One turn sends every row of this set to another row. A few are shown first. Where does it send the rows asked after them?
Bano: [ 26  -1   7   6 -17   9 -18  36  -7   3   8   9  12  27   5]
posi: [-13  16   8  11   6  -1 -11  44   6  19  -2   2  15 -17   1]
tiri: [ 20  10  22 -26   6  -2  -1  31  17  14  13  -1  17 -22  -7]
gudim: [ 12   3  22 -10  -7  -2  -3  40 -14  29  -9  29   4  -4  -6]
denon: [ 12  -5  14 -15   3   2   0  16  -6  19 -33   9   2   1 -16]
rur: [ 27   7  17  -7   0  -5 -18  33 -11  -5 -18  10 -10  -2   1]
daro: [  1  19  10   1  -8   8  21  25 -18   5  11  10   4  18 -18]
Lise: [  9 -15  25  -3 -15   0   2  18  27  22   8   2   3 -14   2]
nuf: [ -7 -12  13   1  11  -3   5  25  -1 -21   2 -11  -2   8  -3]
Vilo: [  3  -7  -7 -23  -4  15  17  28 -16  17   0  16  17   7  -9]
pilo: [  8 -25  17  12  -6  -1  14  32 -15  -4 -11 -16  17  -6  -5]
Gef: [  8  -7  -9   2 -13  13   5  28   8  13  18 -23  18  -4  -6]
durus: [ 20   1   4 -12  10   2 -25  25  12   3  10  -1  28   3  15]
sukuv: [ 12  16  24  -1   2  -2 -17  31  19  19  -3  -6  36  -4 -12]
Ral: [  9   1  22 -21  -2  -1 -11  27  -1  13 -28 -20   2  13   1]
kug: [ 27   3  43   1 -14   0  -2  47   4  16  -1  15  11  12   2]
fur: [ -3  -9   6   4  -1  14   5  53   0  -8  -7 -20  19 -10 -13]
lomo: [ 13   2  19 -25  -5   3  -3  34  -3 -10 -29   3   7 -11  10]
zeza: [ -2  13  23 -21  14   5  14  42  -1  24  -3  15   8  10 -12]
kop: [  0 -19  16  -8 -17   1   1  27  13 -12   9 -19   4   6 -14]
zutiz: [ -2   3  -8   6 -17  11   0  29  15  -9  17  -5  27  -6  -5]
vipen: [-12   9  18  15 -11  12  16  40  -5   8  -7  18  10   5   9]
gomo: [  4  -5  25   4 -14   8  18  31  -2  23   8  -1 -14  12  10]
Gudam: [ 13   2  24  -7   7   7 -13  32   4  26  -7  27  -5  14   0]
zaru: [ 10  22   0  15  -1   7  -8  27  -5   8   8 -19  26   0  -6]
lak: [ 10  -6   4 -25  -6 -10  -5  20  -4  20   3  -2  40  -9  -2]
ronu: [ 18   0   7  -9 -10  14  14   2  12  -1  16  -3  18 -12  -3]
fibop: [31  2 19 15 -9 27 20 31 -7  7  4  7  5 14 -2]

Ral goes to pilo
Bano goes to Lise
Now find these:
Gudam goes to Gef
rur goes to kop
tiri goes to daro
ronu goes to zeza
gomo goes to lak

